In the data rows, zero lies at 4.5, halfway between 4 and 5.
Here is a table of points, one per row:
[3 5 3 4 7 5 7 5 3 6 8 6 4 2 2 3 7 0 4 4 3 5 1 4 8 4 3 5 6 2 6 5 5 2 2 6 5
 4 3 3 7 6 5 4 7 6 6 7 7 2 3 6 4]
[4 3 4 3 7 9 3 2 5 6 4 5 4 3 7 6 3 3 6 4 6 3 5 5 3 4 4 2 4 3 5 6 4 7 3 4 5
 4 3 4 4 5 5 5 6 6 7 5 3 8 4 4 5]
[4 5 4 5 2 7 6 4 4 5 3 3 5 3 4 4 3 5 4 5 5 5 5 6 3 6 4 4 6 5 6 4 6 5 3 4 5
 5 4 4 5 5 5 5 4 5 6 5 5 5 4 7 4]
[3 4 5 6 1 7 7 4 4 5 3 3 6 3 3 2 1 6 5 5 5 4 6 6 1 6 4 5 6 5 7 2 7 6 2 4 5
 4 3 4 6 6 5 5 4 4 7 4 4 5 4 8 3]
[6 6 3 6 3 2 5 4 4 2 5 3 1 4 5 7 5 7 2 5 4 5 3 7 4 5 5 6 5 5 3 5 4 5 5 4 4
 5 7 5 3 2 2 5 0 5 4 3 4 5 3 8 4]
[6 5 6 6 1 2 7 6 4 2 5 3 6 9 5 8 4 9 1 4 4 6 4 4 4 5 7 5 3 6 2 4 5 5 8 6 3
 6 8 6 3 2 5 4 1 4 5 3 5 2 4 5 5]
[3 2 5 2 9 8 1 0 6 6 4 6 4 3 9 5 4 2 7 5 6 2 7 6 3 2 4 2 3 3 4 6 4 7 4 4 5
 4 3 4 4 6 4 4 7 5 5 4 3 9 5 3 6]
[8 4 5 6 2 4 4 3 4 4 5 3 4 5 7 9 4 9 1 5 5 6 2 6 2 4 7 6 4 6 1 6 4 6 6 5 5
 6 8 3 2 1 5 5 1 4 4 3 4 3 4 5 6]
[4 4 6 4 4 2 6 7 4 3 5 3 5 8 3 5 4 8 3 4 5 5 5 3 5 5 5 4 3 6 3 4 6 4 7 5 3
 5 5 6 3 3 5 4 2 4 4 5 4 3 5 5 4]
[4 7 3 3 6 5 5 4 5 7 7 5 3 2 5 5 5 2 6 4 4 6 2 4 6 5 2 3 7 2 5 8 5 3 0 5 5
 4 3 3 5 6 7 4 6 5 6 7 6 4 3 3 5]
[3 6 3 4 7 5 6 5 4 6 8 6 4 2 3 4 7 0 4 4 3 6 1 4 8 4 2 5 7 2 6 6 5 2 2 6 5
 4 3 3 7 6 5 4 6 6 6 7 7 2 3 6 4]
[4 4 6 4 4 2 6 7 4 3 5 3 5 8 3 6 4 8 3 4 5 5 5 3 5 5 5 4 3 6 4 4 6 4 7 5 3
 5 5 6 3 3 5 4 2 4 4 5 4 3 5 5 4]
[5 4 6 4 3 2 6 7 4 3 5 3 4 8 3 6 4 8 3 4 5 5 4 3 5 5 6 5 4 5 3 4 6 4 7 5 3
 5 6 6 3 3 5 4 2 4 4 5 4 3 5 5 4]
[4 4 6 4 4 2 5 8 4 3 5 3 4 7 3 5 5 6 4 4 5 5 4 3 5 5 5 4 3 5 4 4 5 4 6 4 3
 5 5 6 3 3 5 4 4 4 4 4 3 4 6 4 4]
[4 2 4 6 8 6 0 4 6 3 0 8 4 8 6 0 4 0 7 5 4 1 9 5 2 4 2 5 2 7 5 4 0 5 8 0 4
 4 7 5 5 9 1 4 9 1 0 2 5 6 9 0 8]
[8 6 3 6 2 4 4 2 4 2 5 3 2 4 6 7 5 8 2 6 4 5 3 7 2 5 6 6 5 6 3 5 4 6 5 4 5
 6 7 4 2 2 3 5 0 5 4 2 4 4 3 7 4]
[8 4 4 6 2 4 4 2 4 4 5 2 3 4 7 9 5 9 1 5 5 6 2 7 2 5 7 6 4 6 2 6 4 6 6 5 5
 6 8 3 2 1 5 5 1 4 4 3 4 3 5 6 5]
[5 4 5 5 5 2 4 7 5 2 4 4 3 6 4 3 6 4 5 5 6 6 4 3 4 4 3 3 2 5 5 4 3 4 5 2 3
 4 6 5 3 4 5 4 5 4 3 4 3 5 6 3 5]
[5 5 4 5 3 5 5 5 5 5 4 4 4 4 5 5 4 5 4 5 5 5 4 5 5 5 4 4 5 5 4 5 5 5 4 4 4
 5 4 4 4 4 5 5 4 5 5 5 4 4 4 5 4]
[3 4 5 7 1 8 7 4 4 5 3 2 6 2 3 2 1 6 5 5 5 3 6 6 1 7 4 5 6 5 8 1 7 6 1 3 5
 3 3 4 6 6 5 6 5 4 8 4 3 5 4 9 3]
[4 4 6 4 3 2 6 8 4 3 5 3 5 8 3 6 4 8 4 4 5 5 5 3 5 5 5 4 3 6 4 4 6 4 7 5 3
 5 5 6 3 3 5 4 3 4 4 5 4 3 5 5 4]
[4 4 6 4 4 2 5 8 4 3 5 3 4 7 3 5 5 7 4 4 5 6 5 3 5 5 5 4 3 5 4 4 5 4 6 4 3
 5 5 6 3 3 5 4 3 4 4 5 3 4 5 4 4]
[5 5 5 5 5 2 4 7 5 2 4 4 3 6 4 3 6 4 5 5 6 6 4 3 4 4 3 3 2 5 5 4 3 4 5 2 3
 5 6 5 3 4 5 4 5 4 3 4 3 4 6 3 5]
[6 6 3 2 5 5 0 4 7 8 4 6 7 2 8 5 5 5 9 3 6 1 6 5 5 4 9 6 6 5 5 4 4 2 2 8 6
 5 2 5 6 3 5 5 6 2 3 4 3 8 5 0 4]
[5 7 7 6 0 0 6 3 5 3 4 2 8 9 3 6 2 9 2 4 2 9 5 2 5 4 7 5 5 5 0 4 6 6 9 4 4
 7 6 6 2 1 4 5 1 2 3 4 6 3 5 2 6]
[5 4 5 4 3 2 6 7 4 3 5 3 4 7 4 6 4 8 3 4 5 5 4 3 5 5 6 5 4 6 3 4 6 4 7 5 3
 5 6 6 3 2 5 4 1 4 4 5 4 3 4 6 4]
[3 5 3 5 7 5 7 5 3 6 8 6 5 2 2 3 7 0 4 4 3 5 2 4 8 5 3 6 6 2 6 4 4 2 3 7 5
 4 3 3 7 6 4 5 7 7 7 7 7 2 3 7 3]
[5 1 5 4 8 6 0 3 7 5 0 8 4 6 8 2 4 1 8 5 3 1 9 6 2 3 3 5 3 7 5 5 0 6 8 2 4
 3 5 5 5 9 2 5 9 1 0 2 5 7 7 0 7]
[3 2 5 1 9 8 1 0 6 6 4 6 4 3 9 5 4 2 7 4 6 2 7 6 3 2 4 2 3 4 4 6 4 7 5 4 5
 3 3 4 4 6 4 4 7 5 5 3 3 9 4 3 6]
[5 4 6 4 4 2 5 7 4 3 4 3 4 7 4 4 5 6 5 5 5 5 5 3 5 5 4 4 3 5 4 4 5 4 6 4 3
 4 5 6 3 3 5 4 3 4 4 4 3 4 6 3 4]
[3 5 3 5 7 5 7 5 3 6 8 6 5 2 2 3 7 0 3 4 3 5 1 4 8 4 3 6 6 2 6 5 4 2 3 6 5
 4 3 4 7 6 5 5 7 7 6 7 7 2 3 7 4]
[3 5 5 6 1 7 7 4 4 5 3 3 6 3 3 3 2 6 4 5 5 4 5 6 2 6 4 4 6 5 7 3 6 6 2 4 5
 4 3 4 6 5 5 5 4 5 6 5 4 5 4 8 3]
[8 4 5 6 2 4 4 2 4 4 5 2 3 5 8 9 4 9 0 5 5 6 2 6 2 5 7 6 4 6 2 6 4 6 6 4 6
 6 8 3 2 1 5 5 0 4 4 3 4 3 4 6 5]
[5 4 6 4 5 2 5 8 4 3 4 3 4 7 4 4 5 6 4 4 5 5 5 3 5 5 4 4 3 6 4 4 5 4 6 3 3
 5 5 6 3 3 5 4 4 4 4 4 3 4 6 3 4]
[7 6 2 6 3 3 4 3 4 2 5 3 1 4 6 7 5 8 2 6 4 5 3 7 3 5 6 6 5 6 3 5 4 6 5 4 5
 6 7 4 2 2 2 5 0 5 4 2 4 5 3 8 4]
[4 6 3 4 7 5 6 5 4 6 8 6 4 2 2 4 7 0 4 4 3 6 1 4 8 4 3 5 6 2 6 6 4 2 2 6 5
 4 3 3 7 6 5 4 7 6 6 7 7 2 3 6 4]
[3 6 3 6 6 5 7 5 2 5 7 6 5 2 1 3 7 0 4 5 3 3 3 4 8 5 5 6 7 2 7 3 4 2 4 6 5
 3 2 4 7 7 3 6 6 7 7 6 6 3 3 9 3]
[3 6 3 5 6 5 7 5 3 5 8 6 5 2 2 3 7 0 4 5 3 4 2 4 8 5 4 5 7 2 6 4 4 2 4 7 5
 4 2 4 7 6 4 5 6 7 7 7 7 3 3 8 3]
[4 6 3 4 7 4 6 5 4 6 7 6 3 2 3 3 7 0 4 4 4 6 1 4 8 4 3 4 6 2 5 6 5 3 2 6 5
 4 3 3 6 6 5 4 6 6 6 7 7 3 3 5 5]
[5 6 7 6 0 0 6 3 5 3 4 2 8 9 3 6 2 9 2 4 2 9 5 2 5 4 7 5 5 5 0 4 6 6 9 4 4
 7 6 5 2 1 4 5 1 3 3 4 6 3 5 2 6]
[3 3 4 8 8 6 0 6 6 1 0 7 3 9 5 0 4 0 7 4 6 2 9 3 2 5 0 5 1 6 6 3 0 5 7 0 3
 5 9 6 3 8 1 4 9 1 0 2 4 6 9 0 9]
[3 4 4 6 1 8 7 4 5 5 3 2 7 3 3 3 1 5 5 5 5 3 6 7 1 6 4 5 5 5 8 2 7 6 1 3 5
 3 2 4 5 6 5 5 5 5 8 4 3 5 4 9 3]
[5 4 6 4 4 2 6 7 4 3 5 3 5 8 3 5 4 8 3 4 5 5 5 3 5 5 5 4 4 6 3 4 6 4 7 5 3
 5 5 6 3 2 5 4 2 4 4 5 4 3 5 5 4]
[5 4 6 4 4 2 6 7 4 3 5 3 4 7 3 5 5 7 4 4 5 5 5 3 5 5 5 4 3 6 4 4 6 4 7 4 3
 5 5 6 3 3 5 4 3 4 4 5 4 3 5 4 4]
[3 4 4 6 2 8 7 4 4 5 3 3 7 2 3 2 1 5 5 5 6 3 6 6 1 7 4 5 5 5 8 2 7 6 2 3 6
 3 2 4 6 6 5 6 5 5 8 4 3 5 4 8 3]
[5 5 5 4 5 2 4 7 5 2 4 4 3 6 4 3 6 4 5 5 6 6 4 3 4 4 3 3 2 5 5 4 4 4 5 2 3
 5 6 5 3 4 5 4 5 4 3 4 3 4 6 3 5]
[4 4 4 5 4 9 5 3 4 6 4 3 6 2 4 4 2 4 6 5 6 3 5 6 2 6 4 4 5 4 6 4 5 6 2 3 5
 4 3 4 4 6 5 5 5 5 8 5 3 6 4 7 3]
[5 1 5 4 8 7 0 2 7 6 0 8 4 5 8 2 4 1 8 5 3 1 9 6 2 2 3 4 3 7 4 5 1 7 8 3 5
 3 4 5 5 8 2 5 8 1 0 2 5 8 6 0 7]
[4 7 3 2 6 5 6 4 5 7 6 5 3 2 5 5 5 2 6 4 4 6 2 5 6 5 2 4 7 2 4 8 5 3 0 5 5
 4 3 3 6 6 7 4 6 5 5 7 6 4 3 3 5]
[7 5 3 2 5 6 0 4 6 8 3 6 8 3 8 5 5 5 9 4 7 1 7 5 6 5 9 6 6 6 5 4 4 2 2 8 6
 5 3 4 6 3 5 5 6 3 3 5 4 8 6 0 3]
[3 4 5 6 1 8 7 4 4 5 2 2 7 3 3 2 1 6 5 5 5 3 6 6 1 7 4 5 5 5 8 1 7 6 2 3 5
 3 3 4 6 6 5 5 5 4 8 4 3 5 4 9 3]
[3 4 4 7 1 8 7 4 4 5 2 3 7 3 3 2 1 5 6 5 5 3 6 7 1 7 4 5 5 5 8 2 7 6 2 4 6
 3 2 4 6 6 5 5 5 4 8 4 3 5 4 9 2]
[6 4 6 6 2 2 6 6 4 1 5 4 5 9 5 8 4 9 1 4 5 5 4 4 4 5 7 5 3 6 2 4 5 4 7 6 4
 7 9 6 3 3 5 4 1 4 5 4 4 2 4 5 6]
[4 1 6 2 9 7 0 1 6 6 1 8 4 4 9 4 5 1 8 5 4 1 9 6 3 1 4 4 2 6 4 6 2 7 7 4 5
 3 3 4 5 7 3 4 8 3 1 2 4 9 5 1 6]
[3 6 3 3 7 4 6 5 4 6 7 6 3 2 3 3 7 0 4 4 4 6 1 4 7 4 3 4 6 1 5 6 5 3 2 6 5
 4 3 3 6 6 5 4 6 6 6 7 7 3 3 5 4]
[3 6 3 6 6 5 7 5 3 5 8 6 5 2 1 3 7 0 4 5 3 4 3 4 8 5 4 6 7 2 6 3 4 2 4 6 5
 4 2 4 7 7 4 5 6 7 7 6 7 3 3 8 3]
[5 5 4 4 4 4 4 5 5 5 4 4 4 4 5 5 5 5 4 5 5 5 4 4 5 4 4 4 5 5 4 5 5 5 4 4 4
 4 5 4 4 4 5 5 4 5 4 5 4 4 4 5 4]
[4 1 6 2 9 7 0 0 6 6 3 7 4 3 9 4 5 1 7 5 5 1 8 6 3 2 4 3 2 4 4 6 3 7 6 4 5
 3 3 5 5 7 4 4 8 4 3 3 4 9 4 2 6]
[5 4 6 4 4 2 6 7 4 3 5 3 5 8 4 6 4 8 3 4 5 5 4 3 5 5 6 5 4 6 4 4 6 4 7 5 3
 5 5 6 3 3 5 4 2 4 4 5 4 3 5 5 4]
[3 2 5 2 8 8 1 0 6 6 4 6 4 3 9 5 4 2 7 5 6 2 7 6 4 2 4 2 3 3 4 6 4 7 4 4 5
 4 3 4 4 6 5 4 7 5 5 4 3 9 4 3 5]
[5 5 5 5 3 2 6 7 4 2 5 3 3 7 4 6 4 8 2 4 5 5 4 4 5 5 6 5 4 5 3 5 6 4 7 5 3
 5 6 6 3 2 4 4 1 5 4 4 4 4 4 7 5]
These points spread out most along one direction. Take the direction at right angles to it along which they spread out most. Then take the direction at right angles to both along which they spread out most. Go by this last direction. How far along it is each point below, from 0 to 99? 50 is the average, and the first point above lies past it. One standard deviation of the points above along it is 16.
[3 2 5 2 8 8 1 0 6 6 4 6 4 3 8 5 4 2 7 4 6 2 7 6 3 2 4 2 3 3 4 6 4 7 4 4 5
 4 3 4 4 6 5 4 7 5 5 4 3 9 4 3 5] 45
[3 6 3 5 7 5 7 5 3 6 8 6 4 2 2 3 7 0 4 4 3 5 2 4 8 5 3 5 7 2 6 5 4 2 3 6 5
 4 3 3 7 6 4 5 7 7 6 7 7 2 3 6 3] 67
[5 6 7 6 0 1 6 4 5 3 4 3 7 9 3 7 3 9 2 4 3 7 5 2 5 4 7 5 4 5 1 3 6 6 9 5 3
 6 7 6 2 1 4 5 1 3 4 4 5 3 5 3 5] 54
[3 4 5 6 1 7 7 4 4 5 3 3 6 3 3 3 2 6 5 5 5 4 6 6 2 6 4 5 6 5 7 2 7 5 2 4 5
 4 3 4 6 6 5 5 4 4 7 4 4 5 4 8 3] 19
[4 5 4 5 3 6 5 4 5 5 4 4 4 4 4 5 4 5 4 5 5 5 4 5 4 5 4 4 6 4 5 5 5 5 3 4 4
 5 5 4 5 4 5 5 4 5 5 5 5 4 4 6 4] 43
[4 6 3 4 7 3 5 5 5 5 6 5 3 3 4 3 6 1 5 4 5 7 2 4 6 4 3 3 5 3 5 5 5 4 3 5 5
 4 4 4 5 5 5 4 5 5 5 6 5 4 4 4 5] 66
[6 6 3 2 5 5 0 4 7 8 4 6 7 3 8 5 5 5 9 4 6 1 6 5 5 5 9 6 6 6 5 4 5 2 2 8 6
 5 2 5 6 3 5 5 6 3 3 4 3 8 6 0 3] 49
[4 6 3 3 7 3 5 5 5 6 6 6 3 2 4 3 7 1 5 4 4 7 1 4 7 4 3 4 6 2 5 6 5 3 2 6 5
 4 3 4 6 5 5 4 5 6 5 6 6 3 3 5 5] 69
[8 4 5 6 2 4 4 2 4 4 6 3 3 5 7 9 4 9 0 5 5 6 2 6 2 5 7 6 4 6 2 6 4 6 6 5 6
 6 8 3 2 2 5 5 1 4 4 3 4 3 4 6 5] 45
[3 5 3 4 7 5 7 5 4 6 8 6 4 2 2 4 7 0 4 4 3 5 1 4 8 4 3 5 6 2 6 5 4 2 2 6 5
 4 3 3 7 6 5 4 7 7 6 7 7 2 3 6 4] 68
[6 5 7 6 0 1 6 5 4 2 5 3 6 9 4 7 3 9 2 4 4 7 4 3 4 4 7 5 4 5 1 4 6 5 8 5 3
 7 7 5 3 2 5 4 1 3 4 4 5 2 5 4 5] 55
[6 6 3 2 5 5 0 4 7 8 4 6 7 2 8 5 5 5 9 3 6 1 6 5 5 5 9 6 6 5 5 4 5 2 2 8 6
 5 2 4 6 3 5 5 6 3 3 4 3 8 5 0 3] 49
[4 2 4 5 8 6 0 4 6 4 0 8 4 7 7 1 4 1 7 5 4 1 9 5 2 4 2 5 2 7 5 4 0 5 8 1 4
 4 6 5 5 9 1 4 9 1 0 2 5 6 8 0 8] 59
[3 5 3 5 7 5 7 5 3 6 8 6 5 2 2 3 7 0 4 4 3 5 2 4 8 4 3 6 6 2 6 5 4 2 3 6 5
 4 3 3 7 6 4 5 7 7 7 7 7 2 3 7 3] 65
[5 5 6 5 5 2 5 8 5 3 4 4 3 7 4 4 5 6 5 5 6 5 5 3 4 5 4 3 2 5 4 4 4 5 6 3 3
 5 5 5 3 3 5 4 4 4 4 4 3 4 6 3 5] 59
[4 6 3 4 6 5 6 4 4 7 7 6 4 2 3 4 6 1 4 4 3 6 2 4 7 4 2 4 7 2 5 7 5 3 1 5 5
 4 3 3 6 6 6 4 6 6 6 7 7 3 3 5 4] 64
